Some points, one per row:
[-13 -23  -7 -20  74  48 127 109  60  22   8   9 -59 -37 -15 -11]
[ 50  68  38  43 -26 -10 -34 -40 -50 -47 -73 -32 -89 -35 -32 -10]
[ 57  92  49  16 -20 -23 -41 -44 -46 -39 -73 -32 -83 -43 -19 -14]
[ -5 -22 -17   2 -34  -9 -16   9  56  47 105  71 127  58   4   6]
[-18 -20 -19 -19 -21 -15 -37 -40 -50 -40 -55 -38 -26  11  73  43]
[ -5  -3  18  23  37  -3  -1 -37 -43 -37 -74 -33 -83 -44 -19 -11]
[ -8  -8  19  23  70   7  19 -26 -38 -35 -74 -36 -84 -45 -15 -13]
[-16 -24 -11 -23  -8 -10  -6  23  51  33  54  38  11  -7  -9 -12]
[ -9 -26 -21  -5  24  39  94 111  85  39  54  33 -33 -24 -32  -9]
[ -9 -18 -23  -2 -32 -10 -27 -20   6   8  42  33 127  70  38  16]
[ 37  61  49  64 -26 -13 -33 -36 -54 -44 -71 -34 -85 -37 -30 -10]
[-16 -19 -18 -26 -33  -8 -24  -4  25  41  76  33 127  68  33  13]
[ -8 -21 -22   1 -25  -8 -13  24  69  50 114  73 111  38  -5  -5]
[ 31  57  47  35 -19  -9 -40 -39 -53 -35 -65 -37 -86 -25 -31 -20]
[-12 -24 -10 -19  -6  -5   0  51 102  78 127  83  89  22  -4  -6]
[-15 -24 -13 -20 -21 -24 -38 -40 -26 -17 -26  -2  56  37  72  29]
[ 32  57  52  72 -18 -15 -33 -37 -52 -44 -71 -32 -85 -35 -35 -10]
[-17 -23 -18 -22 -31  -7 -19   4  37  51  81  35 127  51  18   3]
[ -6  -3   8   9  11   0  -4 -29 -49 -29 -69 -53 -75 -35 -19  -6]
[  8  13  38  49  37  -6 -11 -38 -47 -40 -72 -35 -85 -41 -18 -10]
[ -1  -5   8  40  35   7   8 -32 -49 -48 -70 -32 -86 -40 -32 -11]
[-16 -25 -15 -17 -21 -21 -41 -36 -10 -10  -4  10  56  27  35  10]
[-16 -21 -25 -36 -24 -10 -41 -16  -7  19  53  26 125  70  30   6]
[ -9 -23 -24  -4  19  36  87 112  88  40  62  39 -32 -22 -33  -9]
[-16 -26 -18 -26  -5  14  43  73  74  58  65  23  -1 -17 -20  -7]
[-17 -23 -16 -11 107  45  98  16 -33 -32 -57 -40 -90 -33 -28 -11]
[-14 -25  -8 -21 -15 -17 -19  17  68  56 103  68 112  33   3  -2]
[-14 -25  -8 -20 -18 -15 -31 -19  24  28  64  48 127  59  33   6]
[-14 -21 -12 -15 118  62 127  32 -24 -19 -56 -44 -75 -40 -20 -10]
[-16 -21 -16 -21 -16   7  24  71 107  90 127  63  83  17 -14  -6]
[ 51  87  53  24 -22  -9 -44 -37 -56 -38 -60 -40 -86 -26 -32 -17]
[ 60  98  55  21 -28  -8 -29 -32 -52 -28 -69 -55 -79 -38 -21 -10]
[ -7 -22 -21  -6 -16   9  18  72 107  76 127  86  74  14 -22  -5]
[-13 -23 -15 -23  86  52 127  84  31   2 -21  -4 -71 -40 -19 -10]
10 more points follow, each with its number after it:
[ 45  65  29  32 -32 -16 -31 -37 -54 -45 -73 -35 -84 -41 -28 -14] 0
[ 54  88  70  38 -17 -18 -38 -46 -43 -40 -75 -36 -87 -43 -17 -10] 1
[ 40  64  36  11 -31  -9 -33 -33 -53 -31 -69 -51 -72 -37 -25 -12] 2
[ 18  37  61  61  12 -16 -27 -43 -45 -38 -73 -34 -81 -43 -18 -16] 3
[-21 -23 -18 -23 -17  -7 -22  18  64  63 123  66 127  57   2  -6] 4
[-17 -23 -20 -24 -19 -10 -29 -11  19  29  74  36 127  72  28  11] 5
[-19 -19 -30 -33 -26  -8 -40  -7  19  32  80  41 127  72  19   5] 6
[ 26  39   7 -13 -29  -8 -42 -36 -56 -37 -62 -40 -85 -31 -34 -21] 7
[-15 -23 -22 -20  61  31  77  32 -19 -26 -45 -35 -89 -34 -29 -11] 8
[ -8 -21 -22   0 -25  -6 -13   4  32  16  38  27  15   1 -23 -10] 9
Which three of these numbered points are nearest to each point below, ignoring the 2 directions in which the first points spread most? Their numbers follow each, nearest first.
[ -8 -20 -21  -4 -28  -6 -15   8  39  28  62  45  52  14 -17  -3] > 9 4 0
[-19 -23 -22 -19 -22 -12 -30  -8  21  31  81  42 127  75  31  13] > 5 6 8
[ 27  46  66  62   7 -18 -31 -44 -45 -37 -76 -33 -88 -43 -17  -9] > 3 1 4
[ 29  46   9 -11 -26 -12 -46 -40 -52 -38 -58 -41 -88 -26 -33 -16] > 7 2 9
[-16 -25  -9 -20 -22 -19 -31 -14  25  28  61  51 127  71  50  17] > 5 6 8
[ 57  90  71  42 -19 -24 -39 -42 -45 -39 -75 -34 -85 -46 -17 -11] > 1 0 2
[ -6 -19 -22  -3 -25  -5 -14   7  40  29  63  41  51  12 -17  -4] > 9 4 0
[ -6 -24 -24  -4 -24  -4 -16  15  61  49 111  70 127  53  -3   1] > 4 3 9
[-17 -25 -29 -35 -26 -12 -45 -33 -41 -22 -23 -18  16  29  29  13] > 8 6 5
[-14 -24 -10 -19 -16 -20 -28   1  53  48  91  64 127  51  20   4] > 4 5 3
[-16 -25 -11 -23 -19 -18 -30 -20  19  24  54  43 127  57  41  12] > 5 6 8
[-18 -23 -21 -23 -19 -15 -26  -2  29  37  77  37 110  52   9   5] > 6 5 4
[-16 -26  -8 -17 111  60 127  83  21  -6 -30 -10 -74 -42 -18 -11] > 5 6 8
[ 18  28  56  58   7 -17 -25 -41 -44 -39 -72 -35 -83 -41 -22 -12] > 3 4 9
[ 24  32  44  73  -3 -10 -19 -40 -50 -44 -74 -31 -85 -42 -32  -7] > 3 9 4
[ 28  52  19  -7 -25 -13 -45 -39 -58 -38 -58 -40 -86 -27 -35 -23] > 7 2 0
[ 40  66  36  11 -31 -10 -30 -34 -49 -30 -67 -51 -75 -37 -23  -9] > 2 0 1
[ 43  69  34   5 -32 -11 -32 -34 -49 -28 -71 -51 -72 -39 -25  -7] > 2 0 7
[ -9 -23 -27   0   0  18  45  61  42  12  12  13 -51 -29 -35 -11] > 9 0 7
[ 67 107  74  41 -17 -22 -36 -45 -45 -39 -73 -35 -83 -42 -20 -12] > 1 0 2
[ -5 -21 -22  -4   1  17  45  53  28   5   1   7 -59 -27 -27 -11] > 9 7 0
[-18 -28 -19 -22 -22 -15 -28  -2  34  37  87  44 123  57  11   3] > 6 5 4
[ 14  41  50  61   9  -7 -24 -36 -55 -42 -72 -49 -97 -35 -30 -10] > 3 4 9
[-15 -22 -25 -36   7  24  43  86  72  38  62  28 -28 -12 -30 -19] > 7 2 9
[-14 -24 -10 -18  89  49 126  73  18 -11 -31 -10 -74 -39 -20  -9] > 5 6 8
[ 53  72  35  40 -29 -12 -29 -38 -51 -48 -70 -33 -85 -40 -34 -11] > 0 2 1
[-18 -22 -20 -20 -20 -15 -35 -40 -56 -45 -65 -45 -63 -14  44  28] > 8 6 5
